In the rows, zero is written as 128.
Named turns come first, each shown by rows before and after it. Which turns, in which order, take the first row of each pair that follows to the second? Write the first one first, as in the answered first pair.
turn mos:
[150 119 136 103 122 136  93 105 144 110 127 129 133 134  79 145 123 128
 104 137 146 134 126] => [149 129 135 102 118 147  93  98 146 111 128 129 138 131  86 145 123 129
 101 134 142 126 121]
[ 94 131 133 108 121 134  79 119 143 130 139 143 113 127 122 148 139 165
 109 141 132 151  99] => [ 92 123 137 108 124 131  79 124 143 127 136 143 111 130 115 149 140 163
 112 147 135 158 104]
[162 139 121 134 116 154 125 159 146 105 123 125 136 158  74 157 138  91
 146 152 108 136  92] => [160 166 107 127 103 171 123 139 152 118 134 125 149 149 106 154 133 100
 132 135 100 111  73]
turn fef:
[137 139 106 128  84 119 139 148 137 155 127 106 105 124  96 106 105 119
 104 122 110  98 140] => [111 141 124 115 110 104 113 152 133 148 128 132 115 135 118 107  98 132
  68 114 103 120 139]
[131 156 155 119 137 128 170 143 139  89 120 138 137 153 113 131 146 129
 136 140 104 154 141] => [144 151 148 128 127 141 180 143 138  93 120 129 144 141 106 128 142 113
 142 138  93 134 131]
[131  78 117 141 124 106 138 135 105 160 163  94 111 102 137  78 118 100
 163  97 152  93 144] => [102  77 138 125 155  91 107 144 100 153 164 126 129 113 163  79 109 114
 114  86 139 117 139]
turn zedar:
[178 152 152 129 132 132 174 148 133  88 109 137 129 164  97 126 141 109
 163 158  98 132 159] => [176 154 151 128 135 133 172 148 135  88 109 138 127 165  95 129 141 113
 163 162  98 134 159]
[115 158 109 127 113 130 113  61 138 137 113 123 100 136 144 151 166 164
 138 173 146 148 117] => [131 148  92 137  97 133 132  58 131 152 118 100 102 120 145 140 160 147
 156 160 146 120 120]
[142 140 126 140  94 106 128 107 144 145 111 132 111 113 147 167  94 127
 120 143 127 120 106] => [146 138 124 142  94 105 132 108 141 147 112 130 116 112 149 163  93 121
 118 139 123 114 107]
[135  93 105  97 140 164 133 116 138 116 107 106 115  91 103 121 155 152
 174 134 110 161  92] => [144  87 102 101 138 163 142 121 134 121 108  98 124  85 105 115 150 139
 173 123 103 151  94]
Now pairs of rows:
Between the rows of a pair lie two turns.
[132 123 136 116 154  91 146 116  99 131 127 111 114 163 128 134 106 163
 107 117 162 186 156] => [134 122 121 125 136  96 154 107 101 143 132  94  98 153 122 135 111 163
 130 121 179 175 154] | zedar, zedar
[108 121 107 135 110 111 131 112 106 157 163  98 138  68 179  84 106 123
 136  75 176  95 169] => [ 99 124 144 116 149  96 113 131 102 132 154 132 169  94 193  86  99 121
  85  66 144 119 171] | zedar, zedar
[120  90 151 120 159  89 109 177 110 126 140 156 114 167 149 113 128 156
 115 125 130 184 159] => [167  63 131 145 125 130 134 182 103 143 142 119 155 115 132 101 107  90
 119 105  86 123 123] | fef, fef
[150 135 162 139 126 150 177 132 154 130 105 155  65 146  68 159 142 121
 148 154 138 154  95] => [175 121 147 151 114 151 200 134 143 145 109 132  80 127  71 142 132  93
 154 132 128 122  98] | zedar, zedar
[153  79 154 143 122 120 138 160 125 117 123 114 136 121 105 127 126 114
 134 128 135 141 126] => [145  87 156 140 128 109 134 157 128 113 123 123 122 134 105 133 136 133
 141 136 151 156 138] | fef, fef
[158  83 126 169 109 115 176 147 111 133 138 109 156 119 117 100  96  91
 135 102 134  71 128] => [114 113 167 135 162  67 146 155 115 100 127 165 132 180 137 115 115 149
 108 122 158 143 163] | zedar, fef
[135 170  73 131 107 145 171 106 109 131 127  66 137 155 134  94 146 117
 178 119 122  87 161] => [108 162 113 105 164 117 137 130  93 118 125 112 180 175 176  86 125 122
  94  91  85 116 161] | zedar, fef
[143  77 141 116 150  60 126 142  98 117 121  98 123 116 143 123 129 124
 139  91 146 149 156] => [128  84 151 108 156  58 113 139 104 106 118 112 116 125 143 132 137 141
 134 103 152 167 153] | zedar, zedar
[120 153 106 105 115 173  81  96 154 174 140 116 143  79 157 102 119 121
 113 120 107  75  66] => [117 153 122  98 133 167  75 106 151 165 135 132 158  87 164 101 113 120
  87 116  90  85  67] | zedar, zedar
[132  51 125 137 116 151 100 148 113 129 131 120 153  79 109 124 109  72
 105 125 101 129 105] => [109  64 144 121 136 146  74 152 125 111 125 148 148 102 109 141 115  97
  87 144 103 164 103] | zedar, zedar
[157 171 144 136 158 132 150 155 134 120 111 141 127 156 130 148 132 134
 147 125 115 157 156] => [170 164 142 141 150 144 157 157 133 119 111 135 142 144 123 145 127 115
 145 121  99 144 144] | fef, zedar
[172 154 186 152 120 115 185 145 111  99  94 126 182 150 115 116 103  96
 142 137 101 127 180] => [145 174 200 138 131 115 156 140 129  83  88 151 162 168 109 137 119 131
 140 167 119 165 176] | zedar, zedar
[112 138 105 133  90 152 119 102 145 141 135 111  90 105 103 135 138 151
 170 159 170 119 102] => [ 98 108 130 119 132 137  90 129 119 147 142 137 160  91 154 114 101 125
  77 105 113 112  84] | zedar, fef
[ 89 149  94 123 120 137 135  80 142 132 153 130  91 130 139 156 137 176
 147 121 198 147 149] => [116 110  88 138 112 159 143  94 121 156 161 109 154  81 156 130  99 116
 104  71 139  93 112] | zedar, fef
[134 135 182 107 172 100 125 152 121  94 113 163 141 168 123 132 124 131
 106 137 107 170 156] => [137 181 171  97 154 129 130 125 134 105 125 164 162 161 158 130 121 137
  88 116  89 132 133] | mos, mos
[163  58 119 176 118 111 158 149 109 128 120  87 128  93  92 119 119  72
 175 116 127  96 168] => [ 87  72 173 134 184  85  73 162 113 104 116 164 144 125 132 136 113 128
  83 118 120 169 151] | fef, zedar
[137  77 119 157 136 126 135 159 109 116 126 112 121 107  96 114 125  90
 145 145 124 122 121] => [131  79 138 146 160 119 126 169 109 102 122 134 135 121 101 117 124  93
 120 144 109 140 121] | zedar, zedar
[ 99 147  89 119 161 115 122 113 119 122 152 112 116 128 162 123  92  93
 117 110 115  90 131] => [ 86 137  95 119 171  93 120 120 118 113 146 116  88 146 145 127 104 110
 136 129 141 120 156] | fef, mos
[120 180 123  99 122 153 113 108 141 146 152 142 165 112 195 112 118 138
  86  86  96  86  91] => [149 193  94 118  83 164 157  88 151 149 150 105 118 115 156 117 144 139
 169 113 135  71 114] | fef, fef
[104 130 128 123 145 124 104 125 132 126 127 145 125 126 134 133 119 144
 115 117 139 130 120] => [107 128 114 129 130 131 111 119 133 136 131 131 113 118 129 132 124 144
 135 120 153 120 119] | zedar, zedar
[109 159 186 116 188 136  76 141 147  89  96 203 158 174 128 151 133 133
  75 152  95 181  92] => [160 162 120 159  92 196 129 105 170 114 103 122 104 128  58 162 158 108
 200 193 137 122  75] | zedar, fef
[114 193 126 107 129 125 138 108 131 125 121 159 127 159 177 141 129 168
 122 110 109 128 139] => [138 177 117 121 113 149 150 114 124 136 125 141 157 128 171 132 113 129
 115  96  77  94 113] | fef, fef
[ 92 149 129 113 141 117 122 117 137 125 120 146 110 151 127 148 135 152
 138 155 152 148 153] => [114 136 101 132 112 124 148 110 129 147 129 111 107 127 121 134 131 132
 168 142 160 112 156] | zedar, zedar
[144 131 110 139 133  65 196 167 114 184 165  91  99 108 190  66 140 138
 157 115 164 133 173] => [140 119 143 127 165  70 170 189 105 170 160 122 155 105 210  61 117 117
  85  96 111 139 149] | fef, zedar
[168 108 158 130 137 157 130 164 128  90 109 125 153 150  68 135 119  94
  92 155  95 149 101] => [156 153 153 116 127 180 120 138 144  94 118 138 160 152  96 141 120 114
  75 149  89 135  78] | mos, zedar
[141  83 126 152 149 101 131 157  97 143 126 114 150 110 130 112 107  99
 130 100 112 115 140] => [106 103 136 135 164  79 108 151 108 131 123 137 112 141 136 128 126 148
 132 122 149 158 160] | fef, zedar
[155 113 139 146 148 106 153 144 123 112 111 128 138 154 114 137 136  95
 151 133 105 157 174] => [160 110 140 149 144 118 154 143 126 113 111 125 145 145 107 139 134  84
 149 133  96 148 165] | zedar, fef
[121  69 112 129 148 110 118 129 100 147 127 112 153 130 125 149 132 128
 187 123 149 100  73] => [123  66 126 124 165 103 118 143  95 138 122 125 173 136 133 146 124 121
 162 113 130 105  75] | zedar, zedar
[109 144 149 125 102 169  96 106 142 113 117 134 130 123 118 147 130 135
 148 156 168 150  83] => [136 127 127 139  83 173 124 106 130 134 125 103 142  99 119 130 120 103
 165 131 163 111  86] | zedar, zedar
[125 176 107 143  86 139 115 100 143 144 164 120 107 125  89 144 139 145
 172 152 156 105 117] => [112 148 132 132 128 127  87 125 118 151 170 146 176 111 138 125 101 119
  81 100 100  98  97] | zedar, fef
[136 106 119 146 146 130 143 155  93 134 137 106 175 118 165 106  99  92
  86  84  93  99 141] => [150 132  93 158 114 124 182 133 110 130 134  79 105 145 127 116 138 121
 178 124 155 109 183] | fef, fef
[127  73 137 146 120 113 119 170 131 125 125 111 110 121  79 137 121  99
 153 163 137 156 121] => [133  68 138 149 124 110 126 173 127 125 126 111 122 118  83 131 116  86
 146 152 127 147 123] | zedar, zedar
[149 124 137 130 150 105 156 148 105  98 141 116 146 144  99 124 124 103
 145 124 120 128 160] => [148 126 143 128 153 107 152 149 108  94 138 120 147 149  97 128 124 105
 140 129 119 134 158] | zedar, fef
[154 213 128 139 105  89 114 132 149 124 109 147 110 158  95 128 165 166
 210 145 135 136 154] => [123 191 163 120 150  85  60 155 132 123 112 189 178 143 140 117 128 151
 105 106  75 142 116] | fef, fef
[145 119 103  98 118 134 133 135 147 122 128 124 133 115 154 136 137 118
 133 117 150  79 122] => [131 128 108  90 127 118 125 133 151 116 128 134 117 130 158 142 144 138
 138 126 167  97 135] | fef, fef
[137 135 129 128 118 134 132 117 137 112 131 124 103 123  98 144 145 145
 176 150 157 151 132] => [140 104 136 129 130 143 120 136 116 126 137 128 165  91 129 125 107 103
 113 105 101 122 101] | zedar, fef
[139 134 100 159 120 102 111 116 107 151 167 110  94 111 125 128 115 116
 148 101 151  97 117] => [133 107 119 158 143  94  96 137  96 143 161 123 117 107 123 126 102 102
 113  95 129 110 107] | mos, fef
[139 131 128 165 139 185 140 134 133 130 130  97 137 120  88 129 127 114
 150 131 155 119 146] => [108 129 153 146 171 177  98 144 131 123 130 133 157 127 112 133 115 128
  96 125 138 143 129] | fef, zedar
[142 116 129 127 141 139 136 141 113 133 121 110 140 108 141 113 104 106
 108 107 115 115 113] => [110 137 134 113 153 118 118 131 123 125 120 125  98 138 142 126 125 154
 123 129 159 152 135] | fef, zedar
[111 170 163 108 162 103 128 111 136  93 104 148  96 186 117 140 151 153
 148 173 156 171 164] => [186 137 142 142 124 151 179 122 122 111 104  98 158 129  92 118 121  58
 156 140  89  89 129] | fef, zedar
[102 119 141 123 143 121  87 132 140 119 131 142 117 120 120 143 133 132
 102 144 122 147 117] => [107 116 117 136 118 130  98 119 143 133 139 120  96 105 111 143 140 132
 136 150 143 129 115] | zedar, zedar
[104  93 128 127 124 123 141 107  87 175 148 112 132 121 180 102 141 106
 147 112 113 109 136] => [ 98  73 141 128 141 104 133 124  82 166 141 118 123 131 165 106 144 108
 147 123 121 134 148] | mos, fef
[107 129 100 142 149 120 139 122 133 121 117 109 124 143 129 107 121 142
 124  83 122 103 156] => [110 135 101 142 148 120 144 122 135 116 114 109 119 147 123 107 125 143
 131  89 126 104 161] | zedar, fef
[ 57 156 125 123 161  83 142 127 132  94 139 163 136 112 145 131 103 146
 133 138 152 167 180] => [ 92 126 113 142 141 120 153 137 122 108 143 140 191  64 141 115  75  83
 110 110  98 115 138] | fef, fef
[122 144 140 135 112 134 151 109  86 145 144 148 115 120 135 120 131 142
  93 134 148 126 113] => [129 143 138 140 106 139 155 109  86 148 143 141 118 114 131 119 128 136
  97 132 144 118 109] | fef, fef
